Look-ups in named tables: a row name and a column name give one cell, copied from the table.

Simote:
          Zot  Fovas  Mokema  Zuseza   Zek  Runene
Guseg    9090   2952    7179    9158  3209    2494
Gurizig  9264   3189    9311    2505  2522    8709
Ragamo   2376   8654    9115    2552  2785    3824
Bamok    3457   8013    3935    6462  6060    4309
Fevina   8441   8890    6482    9229  8473    2516

What is the Zek of Guseg in Simote?
3209
What is the Runene of Gurizig in Simote?
8709
What is the Fovas of Bamok in Simote?
8013
What is the Runene of Fevina in Simote?
2516
What is the Mokema of Guseg in Simote?
7179
What is the Zot of Fevina in Simote?
8441
What is the Zuseza of Guseg in Simote?
9158
What is the Zek of Ragamo in Simote?
2785
What is the Zuseza of Fevina in Simote?
9229
What is the Fovas of Gurizig in Simote?
3189
What is the Runene of Guseg in Simote?
2494
What is the Zot of Ragamo in Simote?
2376
What is the Mokema of Gurizig in Simote?
9311

Delum =
|  | Novomap | Rol | Peb | Gemer | Bokup | Mosepiz |
|---|---|---|---|---|---|---|
| Paluv | 202 | 109 | 98 | 119 | 84 | 79 |
| Rifeke | 126 | 44 | 204 | 139 | 168 | 120 |
| Lomamuk | 211 | 40 | 150 | 77 | 47 | 133 |
| Rim | 33 | 123 | 86 | 48 | 186 | 193 |
| Detis | 142 | 153 | 140 | 65 | 107 | 40 |
| Mub | 209 | 68 | 73 | 168 | 159 | 106 |
| Nul | 19 | 211 | 110 | 146 | 20 | 169 |
| Dom | 135 | 120 | 133 | 26 | 205 | 86 |
| Vid | 69 | 57 | 37 | 156 | 217 | 59 |
| Bivogi | 42 | 163 | 192 | 59 | 36 | 45 |
| Pib | 132 | 187 | 82 | 161 | 117 | 162 |
| Dodi | 214 | 91 | 20 | 207 | 218 | 99 |

Pib, Novomap: 132
Dom, Rol: 120
Detis, Peb: 140
Mub, Peb: 73
Detis, Novomap: 142
Mub, Bokup: 159
Lomamuk, Peb: 150
Mub, Gemer: 168
Row with the largest Rol: Nul

Bis:
,Zizelo,Pib,Todiz
Mitubid,124,178,151
Buf,227,188,235
Fupude,89,78,47

Zizelo of Buf: 227
Todiz of Buf: 235
Pib of Mitubid: 178
Todiz of Fupude: 47
Pib of Buf: 188
Pib of Fupude: 78
Zizelo of Mitubid: 124
Zizelo of Fupude: 89
Todiz of Mitubid: 151
Row with the largest Todiz: Buf

Luv =
columns: Det, Rerina, Padi, Dag, Gad, Dobu
Tezaz: [54, 132, 211, 83, 50, 86]
Kavev: [226, 98, 89, 210, 174, 116]
Dulusil: [221, 77, 98, 197, 200, 124]
Dimezo: [71, 146, 207, 83, 64, 94]
Tukera: [147, 192, 68, 138, 196, 209]
Dibog: [128, 216, 83, 98, 170, 210]
Folara: [165, 172, 76, 140, 199, 170]
Boko: [218, 58, 100, 224, 179, 106]
Mopavu: [138, 207, 86, 125, 190, 201]
Zin: [155, 188, 83, 115, 196, 192]

Tukera, Dag: 138
Dimezo, Padi: 207
Dulusil, Gad: 200
Mopavu, Padi: 86
Tukera, Padi: 68
Kavev, Padi: 89
Folara, Gad: 199
Dulusil, Dobu: 124
Boko, Dag: 224
Folara, Padi: 76
Folara, Rerina: 172
Dibog, Dobu: 210
Kavev, Gad: 174

Table Zuz
|  | Fonalez | Vup | Lise | Kib | Keb | Lunif | Dirilid | Rek | Goz |
|---|---|---|---|---|---|---|---|---|---|
| Pep | -210 | 401 | 705 | 326 | -721 | 497 | 513 | -950 | -523 |
| Pegop | 564 | -502 | -360 | -662 | -388 | -487 | -565 | 17 | 339 |
| Migi | -732 | -55 | -563 | 166 | 631 | -278 | 17 | 405 | -123 |
| Bem | -775 | 547 | 360 | 441 | 55 | 352 | 391 | -313 | -527 |
| Lel | -638 | 526 | 614 | 356 | -598 | 576 | 602 | -905 | -578 |

Lise of Lel is 614
Fonalez of Lel is -638
Rek of Pep is -950
Lunif of Pegop is -487
Goz of Lel is -578
Rek of Bem is -313
Goz of Pep is -523
Vup of Migi is -55
Vup of Bem is 547
Goz of Pegop is 339

Fek.tsv
	Dedug	Mer	Tevut	Fela	Gufog	Mos	Zafunor	Puf
Vab	85	223	124	157	69	91	145	205
Seronav	100	234	142	74	73	56	171	193
Libal	127	114	109	145	134	150	117	121
Nadod	156	94	135	104	145	138	125	88
Tilef	109	95	157	127	128	126	103	118

What is the Tevut of Nadod in Fek? 135
What is the Mos of Nadod in Fek? 138
What is the Gufog of Tilef in Fek? 128
What is the Mos of Seronav in Fek? 56
What is the Mos of Libal in Fek? 150
What is the Zafunor of Libal in Fek? 117
What is the Zafunor of Seronav in Fek? 171
What is the Gufog of Nadod in Fek? 145

Tugera
|  | Bavifu | Dinavo |
|---|---|---|
| Bem | 191 | 174 |
| Sobi | 105 | 98 |
| Pubuz | 107 | 104 |
| Lorudob | 106 | 104 |
| Neraz | 197 | 163 |
| Rutesof | 100 | 108 |
| Lebib | 38 | 193 |
| Butapig | 194 | 164 |
| Pem | 100 | 102 |
| Sifomeb | 104 | 105 |
| Gasi | 96 | 102 |

What is the Dinavo of Lorudob in Tugera?
104
What is the Dinavo of Bem in Tugera?
174
What is the Bavifu of Sifomeb in Tugera?
104
What is the Dinavo of Sifomeb in Tugera?
105
What is the Bavifu of Gasi in Tugera?
96
What is the Bavifu of Pubuz in Tugera?
107
What is the Dinavo of Butapig in Tugera?
164
What is the Bavifu of Butapig in Tugera?
194
What is the Dinavo of Sobi in Tugera?
98
What is the Bavifu of Rutesof in Tugera?
100
What is the Bavifu of Sobi in Tugera?
105
What is the Bavifu of Lorudob in Tugera?
106
What is the Dinavo of Rutesof in Tugera?
108
What is the Bavifu of Bem in Tugera?
191
What is the Dinavo of Pubuz in Tugera?
104

Mipiv:
,Kul,Tebopa,Ser,Kaz
Gik,164,136,162,134
Sogaz,164,164,162,117
Gelo,165,85,163,168
Fub,164,127,162,140
Nebi,162,216,161,84
Rufi,161,248,160,62
Nafopir,166,53,163,189

Ser of Fub is 162
Kaz of Rufi is 62
Kul of Rufi is 161
Kul of Sogaz is 164
Ser of Nafopir is 163
Kaz of Gik is 134
Ser of Gik is 162
Kaz of Nafopir is 189
Kaz of Nebi is 84
Kul of Gik is 164
Row with the largest Kaz: Nafopir

Kisibas
         Kelepe  Riner  Nelut  Zakaz  Vul  Segizu
Tigovup     130    131    144    138   91     144
Kek         130    104    143    137  124     143
Vevuk       131     83    142    136  149     142
Bidem       130    173    146    141   40     146
Pebirab     130    207    146    141    0     146
Fid         131     41    139    133  200     140
Vap         130    206    147    142    1     147

Pebirab, Vul -> 0
Tigovup, Riner -> 131
Pebirab, Riner -> 207
Vap, Kelepe -> 130
Tigovup, Kelepe -> 130
Kek, Zakaz -> 137
Vap, Vul -> 1
Vap, Nelut -> 147
Vap, Riner -> 206
Kek, Kelepe -> 130
Pebirab, Nelut -> 146
Vevuk, Zakaz -> 136

Balel =
cols = Zud, Fegifes, Mur, Lavamu, Nepele, Tuk, Gur
Pota: [-1.277, -5.796, 44.375, -1.123, -0.896, -68.700, -4.293]
Ruvizum: [-0.608, -4.915, 16.027, -0.481, -0.454, -47.467, -3.420]
Laf: [1.453, -2.471, -44.286, 1.532, 1.095, -2.313, -1.075]
Golos: [1.719, -2.201, -51.234, 1.808, 1.320, 2.901, -0.905]
Mubazu: [1.156, -2.796, -38.096, 1.238, 0.854, -6.945, -1.374]
Redaruk: [0.315, -3.795, -13.493, 0.417, 0.222, -25.363, -2.336]
Zupotev: [1.786, -2.237, -39.718, 1.884, 1.456, -5.746, -0.936]
Mebasi: [0.300, -3.965, -1.106, 0.432, 0.311, -34.640, -2.615]
Lum: [-1.234, -5.851, 50.050, -1.056, -0.796, -72.945, -4.454]

What is the Mur of Mubazu in Balel?
-38.096
What is the Gur of Mebasi in Balel?
-2.615
What is the Mur of Zupotev in Balel?
-39.718
What is the Nepele of Zupotev in Balel?
1.456
What is the Zud of Laf in Balel?
1.453
What is the Zud of Golos in Balel?
1.719
What is the Tuk of Lum in Balel?
-72.945
What is the Fegifes of Laf in Balel?
-2.471
What is the Nepele of Pota in Balel?
-0.896
What is the Lavamu of Mubazu in Balel?
1.238
What is the Mur of Mebasi in Balel?
-1.106

Tidak =
,Rerubu,Tadit,Pem,Morog,Lir
Muz,82,63,55,92,86
Nub,79,12,69,64,96
Baname,37,85,63,32,60
Pep,54,60,67,70,67
Nemapul,31,58,48,82,88
Komit,45,87,54,73,70
Fup,62,63,40,80,32
Lun,75,61,81,55,93

What is the Morog of Komit in Tidak? 73
What is the Tadit of Nemapul in Tidak? 58
What is the Tadit of Nub in Tidak? 12
What is the Lir of Fup in Tidak? 32
What is the Morog of Nub in Tidak? 64
What is the Morog of Fup in Tidak? 80
What is the Rerubu of Komit in Tidak? 45
What is the Lir of Pep in Tidak? 67
What is the Pem of Nub in Tidak? 69
What is the Morog of Pep in Tidak? 70
What is the Morog of Baname in Tidak? 32
What is the Rerubu of Baname in Tidak? 37
Row with the largest Morog: Muz

Table Nal
	Nukoler	Kozag
Durako	-4.868	-2.013
Mudu	-5.163	5.526
Gesopi	-4.566	-9.070

Durako, Kozag: -2.013
Durako, Nukoler: -4.868
Mudu, Nukoler: -5.163
Gesopi, Kozag: -9.070
Mudu, Kozag: 5.526
Gesopi, Nukoler: -4.566
Which row has the largest Kozag? Mudu

Table Devem
         Rorem   Lev   Dem  Fenas   Vul
Gadu      84.7  41.9  42.0   31.7  46.4
Sarada    31.9  41.5  61.6   61.1  38.7
Gekore    58.0  48.2  47.4   51.8  57.2
Bemo      57.1  53.5  54.5   59.4  38.1
Nodemo    31.1  52.7  49.6   48.4  43.5
Perezan   54.5  55.3  47.5   27.5  40.0
Kol       69.4  43.2  44.9   27.9  62.3
Zizut     64.2  51.3  46.9   39.8  59.5
Fitufe    32.0  52.9  47.7   47.8  45.0
Gadopi    70.2  35.6  55.7   20.9  49.3
Vabidu    51.2  51.5  39.4   75.2  30.4
Kisat     41.1  43.9  52.7   59.0  43.4

What is the Vul of Gadopi in Devem? 49.3
What is the Dem of Gadu in Devem? 42.0
What is the Dem of Bemo in Devem? 54.5
What is the Lev of Gadu in Devem? 41.9
What is the Rorem of Zizut in Devem? 64.2
What is the Fenas of Kol in Devem? 27.9

